The rows of D fall into 3 groups, and each row is roughly a mix of its group's hidden directions.
D, 92 rows:
[[ 11 -10 -13   9 -24  10  -5  -2  -6  24]
 [ -8  14   7   2   3  -3 -15  18 -28 -11]
 [ -5   2   0   4  27  -8   4 -26  10 -12]
 [  2 -20  -6 -19 -14  -8   6 -23  13   1]
 [ -5  -6 -10 -10 -24   2  -7  14  -8  26]
 [ -1  13 -31  -5   7  -9  -1   1  22   2]
 [-15 -10  -2 -20  -1 -10  -3  15 -15 -23]
 [  4  -4  -1 -35   8 -10   2  -6  15  12]
 [-13 -19 -10  26   6  14  -7  -8   6  10]
 [  2  14  -5 -26  15 -17   2  -8  17   2]
 [ -4   9 -20  28 -13  -4   2  -3  -6 -17]
 [  3 -13  -3  30 -17  13   7 -13   5   1]
 [-10  -1   4 -18  24  -7   9  14   7 -20]
 [-11 -11 -12  15  17   7   0  17   5 -22]
 [ -4   6  -8  11  24  19   6  -1  -1  24]
 [  2  22   2  15  -9  13  15  -2   3  24]
 [  7  22   5  23   1   9  21  -4   5  12]
 [  8   5   3   4  23   6  27 -15   2 -11]
 [  8  -3  13  -4 -31   2  -6 -17  -9  13]
 [  9  23   2   8   4  -2  24 -15  16   4]
 [  3  -3   0  -3 -30   3 -11 -19  -5  18]
 [  6  23   0  -7  24 -17  -6 -12  10  -3]
 [ 12   7 -14 -18   1 -24  -6 -10  17  -9]
 [ -4  -6  14  11 -13  16  -7   2 -23  20]
 [ -4 -27   2  25  -4  20   1   2  -4   0]
 [-11  18 -14  -2   8 -10 -24  -3  12  16]
 [ -6 -13  -9   0 -29   2 -15   6 -19   5]
 [-15 -25   1  15 -11  22  -1   3  -8  -2]
 [-17 -30   4   1   4  11 -11   2 -16  -9]
 [-10  11  -7 -16  21 -15   6  11  10 -18]
 [ -9   1  -4  -1 -23  13 -12  21 -12  15]
 [  7   9   0  19  21 -12   1 -22  10 -12]
 [  7   5   1  20  31  -4  -5 -15   8   1]
 [ -1  -9  11 -14 -32   7  -7 -12  -8  10]
 [-11 -28  10   9  -4  13 -11   0 -20  -6]
 [ 13  26  -1 -14  -5 -22   6  -2   8 -13]
 [  3  -2   4   0 -34   8  -5 -16  -4  16]
 [-13 -30   4   0  -5  10 -13   6 -13 -15]
 [-18 -25  -1  15   5  18  -6  -1 -13  -4]
 [ 12  17   6  18  28  -4   1 -11   2  -6]
 [  0  12 -26 -13  12 -15  -7  -4  14  13]
 [  5  11 -21 -19   8 -19  -3   0  20  -4]
 [ 11   1  -2  34  -7  10  10 -17   2  -1]
 [ -1 -11   7 -12 -31   5 -10 -14  -8  11]
 [ -2   4   4  29  -9  12  -8  13 -21  -2]
 [  0  -9   5 -10 -32   5 -11 -13  -7  14]
 [-12 -29   7  -3  -1   7 -16   4 -18 -10]
 [-24 -26  -4   8   7  11 -13 -10   4   4]
 [ -4  20   8  29  -6  -2 -10 -17  -4  -9]
 [-27   0  -8 -11   2  20  19  -9   0  -7]
 [  1 -10   6 -19 -28  -5  14   6  -9 -13]
 [ -7 -20  11  23  -7  17   1  -1 -10 -15]
 [  5  24 -11  18  13   0  17   1  15   6]
 [ 13   4  -5 -24  21  -5  11   3  14  14]
 [ -6  -2 -18  31 -21   6   0  -4   4  -2]
 [ -6 -10  26  -5  16   5   3  -2 -24   8]
 [ -4  22 -10  10  22  -8 -12 -14  12   8]
 [ -5  -6  -3  -4 -21  13  -7  21 -12  21]
 [  1  16  -6 -20  24  -7   0  19   9   9]
 [ -1  -2   6 -11 -27  -1  -6  15 -24   9]
 [ -3   6   0  32  13  11  13   8  10 -11]
 [-20  -1   4   8  10   0   3  19  -3 -29]
 [  9   1   7  10 -21   7 -16 -15 -10  23]
 [ -5  -3  12 -29  11  -4  -9  19 -14  -1]
 [-10   3  -5 -21  -8  23  18  17  -2   4]
 [  1  -4   7  13 -11   3 -25  15 -18  16]
 [ 13  28  -2 -17   3 -23   3  -3   3   3]
 [ -1   9  -2  28  17  -4 -21  -9   9  -3]
 [  6   1  18  19 -11  10  21 -14   5 -15]
 [  1   2  -3  37 -12  12   2  -9   5   2]
 [ 18  16   7 -18   3 -23  10  -5   5 -14]
 [ -4 -13  25  16  -2  16   5   4 -20  -3]
 [  3   0 -14  29   4  11  15  16  -6 -10]
 [ 12  -6  -1  18 -15  17  -4  -1  -3  27]
 [ -2  12  -7  10  30  -2  14  15  10 -11]
 [ 10  -9  -5  -4 -15   9  -6  -6   9  34]
 [  3  16  -7 -14  17 -21  -5 -12  19   1]
 [ -3  -1  -4 -33  13 -17   6   0   7 -13]
 [  0  11   3 -18  15  -5  22 -14   7 -19]
 [ 12  22 -11 -14   1 -17  -9   4   3  22]
 [ -4   1   3 -18 -19   9  -2  21 -18  15]
 [  6  -1  12 -36  11 -10  -3  -6  -1   5]
 [-10   4   2  13  16  -2  12   8   0 -32]
 [-15   2 -27 -18  -6   4  -1  -6  17  11]
 [ -2   5  -5   2 -19   7 -15  21 -11  23]
 [  9  13  -4   6  15 -26 -10 -18  13  -2]
 [ 21  25   6 -13  11 -17   9   0   3  -5]
 [  5   8   0  11  29  -6   4 -20  14 -11]
 [ -4 -12  11   8  -7  14  -7  20 -27  -3]
 [  4  18  -9   4  24  -7   7  24  10  -7]
 [ -9 -22  -3 -11 -19  12  -5  16  -6  15]
 [ -3   6   0 -10 -29   2  -7  19 -17  11]]
Here is one row of each group, with its name. Which group are the others in?
[  0 -18  19  -1 -11   3 -14  -8 -25  10] | R
[  3   2  -3  36 -16  10  -1 -10  -6   1] | V
[  3  28 -10 -20  11 -13   3  -3  13   6] | U

[  6  13 -26  -2  11 -18  -4 -12  18   5] | R
[-18 -16   0  21  14  21   6   5  -8  -7] | R
[-12  12  19  21  11   5  -6   9  -9 -18] | V
[  0 -18  -2 -12 -30   7  11  16   1  -4] | U
[-11  -6   0 -27 -25   4   5  12 -10   4] | U
[  5 -12   1   1 -28   6 -14  -9 -14  18] | V
[  0  -9  13  21  -4   4  11 -23   2 -21] | V
[ -9 -23  14 -14  -1   4  -3  11  -8 -24] | R
[  9  11  -8  24   4   6  10 -12  23  12] | V
